In the data rows, the value 500 means zero.
Each second row below is the first row of its pair, turned about zero in one of four ways (a turn may also mirror it), then rescaled, with some noise.
After each pair comes the number of its way: 0 for the first way seen, 1 for the next new one, and so on.
(735, 473, 503, 510, 317, 483, 652, 457, 455, 310, 411, 615, 430, 699)
(281, 434, 525, 331, 662, 763, 409, 456, 361, 499, 442, 415, 570, 624) 0

(478, 444, 515, 603, 512, 452, 564, 535, 489, 778, 617, 573, 631, 443)
(475, 385, 393, 395, 613, 378, 397, 522, 427, 625, 383, 666, 360, 389) 1

(451, 398, 538, 503, 523, 514, 576, 479, 554, 645, 522, 636, 627, 478)
(522, 357, 363, 525, 502, 557, 512, 389, 539, 541, 492, 451, 379, 590) 2

(530, 586, 233, 829, 522, 405, 429, 600, 362, 572, 540, 417, 450, 566)
(563, 746, 673, 515, 528, 571, 553, 769, 650, 654, 402, 368, 455, 569) 0

(486, 402, 519, 440, 554, 474, 331, 542, 530, 541, 645, 485, 483, 414)
(530, 451, 488, 487, 380, 400, 444, 345, 498, 585, 468, 382, 560, 291) 3

(401, 577, 597, 423, 426, 506, 359, 540, 486, 628, 620, 500, 504, 322)
(523, 485, 338, 397, 432, 415, 463, 520, 508, 577, 482, 553, 641, 311) 3

(283, 556, 573, 278, 381, 595, 654, 500, 617, 318, 223, 350, 532, 636)
(601, 437, 413, 426, 524, 462, 600, 634, 326, 431, 808, 721, 420, 414) 2

(524, 558, 528, 779, 474, 551, 208, 535, 395, 577, 605, 459, 393, 251)
(443, 633, 499, 362, 685, 572, 215, 540, 420, 541, 307, 334, 653, 464) 1

(304, 389, 650, 715, 641, 321, 383, 583, 619, 376, 544, 392, 358, 356)
(745, 632, 687, 782, 538, 598, 543, 279, 550, 449, 623, 466, 402, 447) 0

(498, 446, 441, 433, 497, 453, 448, 479, 618, 617, 771, 718, 614, 482)
(597, 434, 340, 377, 606, 336, 473, 507, 422, 688, 504, 577, 384, 699) 1

(380, 353, 500, 594, 534, 436, 653, 493, 611, 599, 490, 554, 638, 520)
(477, 491, 514, 405, 341, 399, 611, 445, 590, 567, 649, 457, 619, 462) 0

(140, 469, 527, 761, 503, 294, 638, 475, 759, 322, 397, 304, 498, 623)
(491, 683, 272, 740, 379, 536, 693, 416, 129, 322, 529, 387, 431, 252) 1

(443, 504, 609, 351, 530, 577, 597, 415, 616, 428, 331, 412, 516, 496)
(399, 514, 544, 558, 372, 465, 558, 359, 600, 460, 634, 436, 448, 435) 1

(640, 449, 485, 626, 734, 455, 393, 620, 319, 468, 518, 411, 437, 465)
(500, 650, 725, 612, 634, 391, 527, 464, 585, 509, 306, 478, 515, 531) 0

(640, 542, 428, 182, 470, 652, 588, 570, 573, 601, 439, 546, 489, 646)
(538, 362, 443, 433, 670, 365, 603, 705, 733, 508, 664, 480, 502, 415) 2

(540, 471, 803, 371, 645, 578, 443, 492, 519, 474, 332, 441, 435, 290)
(285, 345, 532, 466, 385, 477, 389, 249, 653, 551, 561, 310, 646, 450) 1

(416, 621, 326, 471, 424, 448, 409, 565, 624, 656, 802, 559, 689, 583)
(413, 363, 554, 511, 502, 195, 496, 471, 559, 565, 571, 487, 860, 418) 3

(428, 529, 500, 578, 497, 423, 457, 564, 483, 761, 847, 586, 657, 394)
(548, 469, 248, 700, 401, 566, 315, 421, 583, 700, 343, 213, 448, 618) 2

(530, 466, 484, 586, 486, 536, 625, 582, 278, 439, 379, 419, 432, 537)
(566, 628, 553, 410, 479, 670, 442, 495, 497, 348, 485, 423, 488, 691) 3

(499, 470, 694, 319, 636, 557, 306, 507, 628, 407, 529, 539, 390, 346)
(452, 516, 573, 683, 289, 536, 528, 531, 713, 412, 491, 672, 404, 380) 2

(331, 400, 544, 593, 538, 433, 600, 555, 507, 535, 580, 517, 681, 501)
(527, 505, 376, 414, 432, 410, 528, 460, 397, 472, 388, 544, 425, 375) 1

(600, 444, 400, 484, 676, 460, 609, 599, 531, 498, 519, 431, 587, 550)
(313, 526, 446, 503, 648, 394, 456, 416, 556, 444, 481, 428, 511, 462) 2

(576, 371, 385, 423, 654, 484, 630, 431, 514, 462, 346, 474, 439, 571)
(375, 531, 431, 333, 634, 456, 580, 430, 556, 353, 512, 568, 527, 463) 2

(587, 493, 493, 577, 519, 474, 370, 388, 395, 474, 588, 509, 382, 414)
(537, 464, 474, 414, 580, 619, 328, 560, 458, 418, 531, 465, 572, 568) 1

(677, 506, 541, 360, 562, 619, 391, 346, 414, 428, 473, 521, 370, 439)
(441, 393, 710, 390, 531, 552, 365, 476, 648, 403, 551, 443, 612, 716) 1

(696, 541, 382, 486, 608, 423, 436, 556, 464, 656, 819, 549, 572, 451)
(643, 410, 484, 402, 799, 438, 388, 516, 542, 483, 322, 586, 432, 676) 1

(673, 476, 548, 373, 551, 609, 539, 492, 433, 865, 558, 640, 666, 361)
(477, 326, 329, 767, 344, 481, 393, 793, 540, 621, 482, 417, 715, 499) 3

(504, 417, 761, 334, 670, 604, 413, 521, 554, 378, 377, 452, 384, 338)
(433, 464, 613, 559, 354, 450, 595, 410, 669, 379, 583, 733, 381, 319) 2

(528, 465, 716, 278, 647, 564, 310, 486, 615, 338, 543, 576, 410, 364)
(572, 369, 536, 652, 639, 435, 411, 296, 300, 328, 508, 709, 405, 464) 0

(416, 554, 524, 334, 469, 495, 522, 393, 755, 329, 448, 517, 481, 565)
(486, 685, 457, 576, 386, 459, 608, 412, 510, 437, 735, 420, 406, 653) 1

(374, 382, 497, 612, 523, 422, 594, 500, 613, 640, 530, 559, 615, 501)
(570, 329, 582, 657, 445, 469, 628, 541, 518, 461, 516, 612, 573, 354) 3

(568, 575, 451, 748, 260, 445, 650, 614, 371, 388, 394, 361, 497, 726)
(571, 777, 637, 446, 492, 619, 655, 446, 471, 384, 533, 630, 572, 864) 3

(483, 426, 726, 794, 461, 405, 446, 671, 357, 393, 318, 362, 431, 458)
(767, 623, 536, 379, 453, 824, 525, 362, 452, 428, 464, 587, 387, 547) 3

(584, 499, 424, 515, 514, 570, 601, 296, 468, 539, 228, 316, 443, 550)
(428, 492, 572, 578, 609, 565, 395, 618, 228, 441, 612, 481, 325, 716) 3

(626, 586, 197, 700, 431, 508, 561, 478, 339, 579, 497, 555, 519, 658)
(605, 557, 659, 513, 672, 620, 500, 743, 382, 486, 357, 692, 440, 501) 1

(595, 467, 685, 494, 423, 476, 345, 615, 447, 358, 528, 551, 391, 489)
(608, 608, 354, 436, 362, 631, 521, 267, 572, 576, 415, 512, 426, 560) 3

(586, 520, 466, 595, 549, 503, 321, 354, 386, 526, 626, 509, 389, 382)
(443, 567, 557, 539, 339, 566, 470, 448, 531, 588, 209, 468, 683, 507) 2

(649, 515, 530, 466, 529, 570, 450, 338, 365, 496, 381, 464, 410, 432)
(536, 587, 619, 381, 412, 472, 654, 528, 517, 506, 382, 579, 608, 382) 2

(522, 373, 721, 759, 492, 466, 649, 499, 262, 691, 359, 458, 486, 267)
(303, 514, 552, 828, 342, 439, 627, 322, 621, 616, 332, 245, 539, 506) 0

(738, 527, 450, 360, 567, 506, 345, 525, 272, 618, 761, 615, 466, 374)
(315, 654, 522, 529, 433, 290, 502, 597, 366, 425, 235, 686, 301, 595) 0

(403, 452, 346, 543, 352, 449, 787, 182, 757, 272, 187, 490, 479, 697)
(375, 746, 554, 653, 276, 668, 792, 555, 362, 276, 789, 599, 325, 578) 1

(510, 490, 480, 589, 493, 413, 474, 497, 510, 784, 701, 640, 619, 389)
(308, 577, 484, 519, 350, 277, 590, 574, 444, 531, 627, 440, 420, 506) 0

(435, 536, 214, 641, 294, 319, 541, 205, 810, 271, 678, 678, 459, 686)
(586, 488, 575, 240, 423, 860, 460, 686, 249, 486, 851, 450, 282, 334) 0

(495, 443, 617, 539, 556, 533, 604, 607, 363, 747, 484, 442, 706, 391)
(421, 320, 459, 401, 476, 406, 405, 450, 607, 555, 256, 627, 409, 333) 1

(515, 524, 457, 249, 505, 542, 392, 511, 580, 557, 853, 738, 654, 517)
(460, 469, 269, 713, 430, 384, 409, 765, 779, 674, 413, 432, 417, 695) 2

(379, 561, 570, 551, 455, 454, 586, 449, 650, 495, 457, 414, 491, 540)
(581, 415, 431, 544, 528, 555, 467, 441, 476, 497, 665, 358, 515, 445) 0

(555, 643, 240, 668, 424, 518, 599, 546, 383, 446, 367, 404, 511, 733)
(577, 517, 532, 348, 565, 586, 525, 779, 556, 677, 338, 385, 668, 557) 0

(704, 519, 744, 516, 447, 540, 322, 600, 322, 519, 521, 544, 385, 342)
(422, 402, 526, 459, 507, 554, 266, 407, 543, 649, 383, 478, 815, 611) 1

(740, 495, 763, 274, 489, 697, 407, 595, 396, 403, 353, 580, 385, 403)
(635, 445, 773, 633, 486, 279, 696, 534, 676, 558, 497, 666, 499, 377) 2

(639, 428, 475, 592, 318, 470, 706, 496, 504, 303, 342, 586, 443, 721)
(369, 446, 585, 269, 588, 808, 403, 460, 474, 550, 479, 365, 601, 567) 0

(473, 468, 538, 598, 548, 431, 571, 542, 442, 350, 430, 458, 472, 550)
(579, 561, 583, 519, 571, 640, 554, 424, 500, 489, 465, 457, 565, 464) 0

(544, 616, 416, 354, 463, 549, 430, 560, 517, 768, 717, 554, 674, 496)
(444, 562, 379, 384, 368, 217, 495, 677, 441, 524, 555, 632, 395, 598) 0

(552, 583, 196, 700, 402, 461, 662, 415, 453, 445, 418, 507, 510, 773)
(471, 518, 436, 239, 802, 538, 434, 620, 298, 479, 470, 406, 637, 695) 2

(511, 535, 644, 351, 383, 636, 526, 401, 460, 683, 407, 573, 516, 351)
(325, 201, 317, 596, 387, 389, 437, 462, 457, 563, 463, 584, 486, 511) 0

(519, 445, 363, 518, 508, 525, 632, 480, 463, 347, 316, 504, 403, 688)
(529, 498, 658, 610, 411, 634, 785, 589, 453, 417, 583, 556, 598, 466) 1

(335, 545, 472, 654, 524, 501, 484, 612, 296, 582, 419, 424, 491, 402)
(551, 580, 523, 539, 514, 611, 431, 258, 378, 696, 564, 495, 616, 462) 2

(485, 406, 717, 373, 675, 562, 392, 531, 573, 355, 410, 454, 369, 352)
(518, 500, 381, 450, 621, 641, 436, 401, 515, 594, 301, 435, 250, 301) 3

(531, 387, 442, 556, 616, 439, 540, 550, 352, 480, 496, 457, 502, 456)
(466, 593, 498, 472, 638, 523, 526, 281, 484, 479, 461, 563, 595, 461) 2

(610, 432, 490, 313, 632, 572, 604, 513, 363, 406, 400, 505, 527, 507)
(428, 601, 533, 428, 613, 259, 662, 479, 620, 481, 524, 594, 451, 371) 2

(390, 507, 645, 364, 473, 584, 420, 517, 472, 575, 483, 448, 497, 339)
(577, 440, 490, 622, 375, 532, 547, 431, 588, 592, 573, 521, 513, 332) 2

(311, 664, 464, 292, 288, 486, 345, 507, 624, 461, 688, 545, 499, 554)
(636, 704, 349, 617, 490, 277, 315, 604, 580, 556, 688, 459, 518, 662) 1

(382, 576, 323, 455, 413, 470, 460, 551, 614, 620, 733, 499, 671, 622)
(588, 581, 353, 314, 403, 413, 554, 723, 579, 477, 673, 604, 381, 572) 0

(428, 535, 623, 500, 502, 511, 641, 442, 594, 451, 326, 370, 532, 522)
(471, 430, 496, 396, 516, 518, 595, 442, 367, 440, 667, 529, 432, 361) 2

(383, 472, 415, 559, 525, 535, 503, 591, 353, 457, 435, 503, 501, 498)
(582, 512, 569, 464, 459, 547, 507, 509, 465, 533, 433, 447, 569, 345) 1

(567, 613, 340, 384, 490, 574, 384, 301, 545, 482, 387, 336, 406, 603)
(507, 499, 630, 680, 557, 563, 468, 677, 616, 297, 582, 348, 455, 605) 1

(520, 511, 549, 484, 544, 463, 552, 491, 475, 379, 468, 518, 474, 530)
(575, 435, 600, 553, 552, 533, 447, 438, 416, 441, 421, 470, 513, 498) 0

(495, 631, 371, 306, 461, 534, 388, 515, 573, 700, 772, 582, 711, 522)
(566, 500, 416, 508, 676, 209, 331, 509, 607, 602, 465, 593, 295, 644) 1

(419, 593, 315, 463, 290, 416, 771, 556, 675, 292, 529, 665, 508, 805)
(285, 537, 564, 478, 637, 321, 812, 390, 672, 319, 517, 638, 581, 816) 3

(540, 467, 254, 657, 579, 551, 514, 564, 444, 410, 368, 404, 456, 694)
(584, 485, 739, 557, 565, 617, 742, 657, 397, 387, 371, 462, 502, 461) 1

(466, 535, 519, 689, 496, 531, 286, 485, 507, 436, 556, 491, 404, 332)
(479, 610, 482, 393, 625, 541, 343, 526, 358, 528, 391, 305, 596, 485) 1

(404, 522, 531, 240, 453, 545, 499, 374, 727, 292, 514, 530, 476, 600)
(612, 269, 357, 354, 589, 602, 402, 414, 375, 359, 643, 606, 523, 428) 0

(310, 527, 478, 506, 463, 389, 516, 462, 756, 310, 523, 449, 466, 590)
(483, 456, 403, 522, 384, 577, 351, 596, 424, 328, 588, 587, 493, 592) 2

(358, 654, 538, 375, 319, 500, 413, 564, 539, 612, 580, 480, 517, 469)
(668, 448, 332, 635, 393, 541, 456, 637, 492, 674, 580, 437, 532, 447) 2

(437, 443, 556, 508, 671, 554, 554, 594, 310, 600, 247, 379, 465, 388)
(441, 261, 604, 482, 395, 540, 457, 447, 571, 512, 433, 390, 527, 242) 1

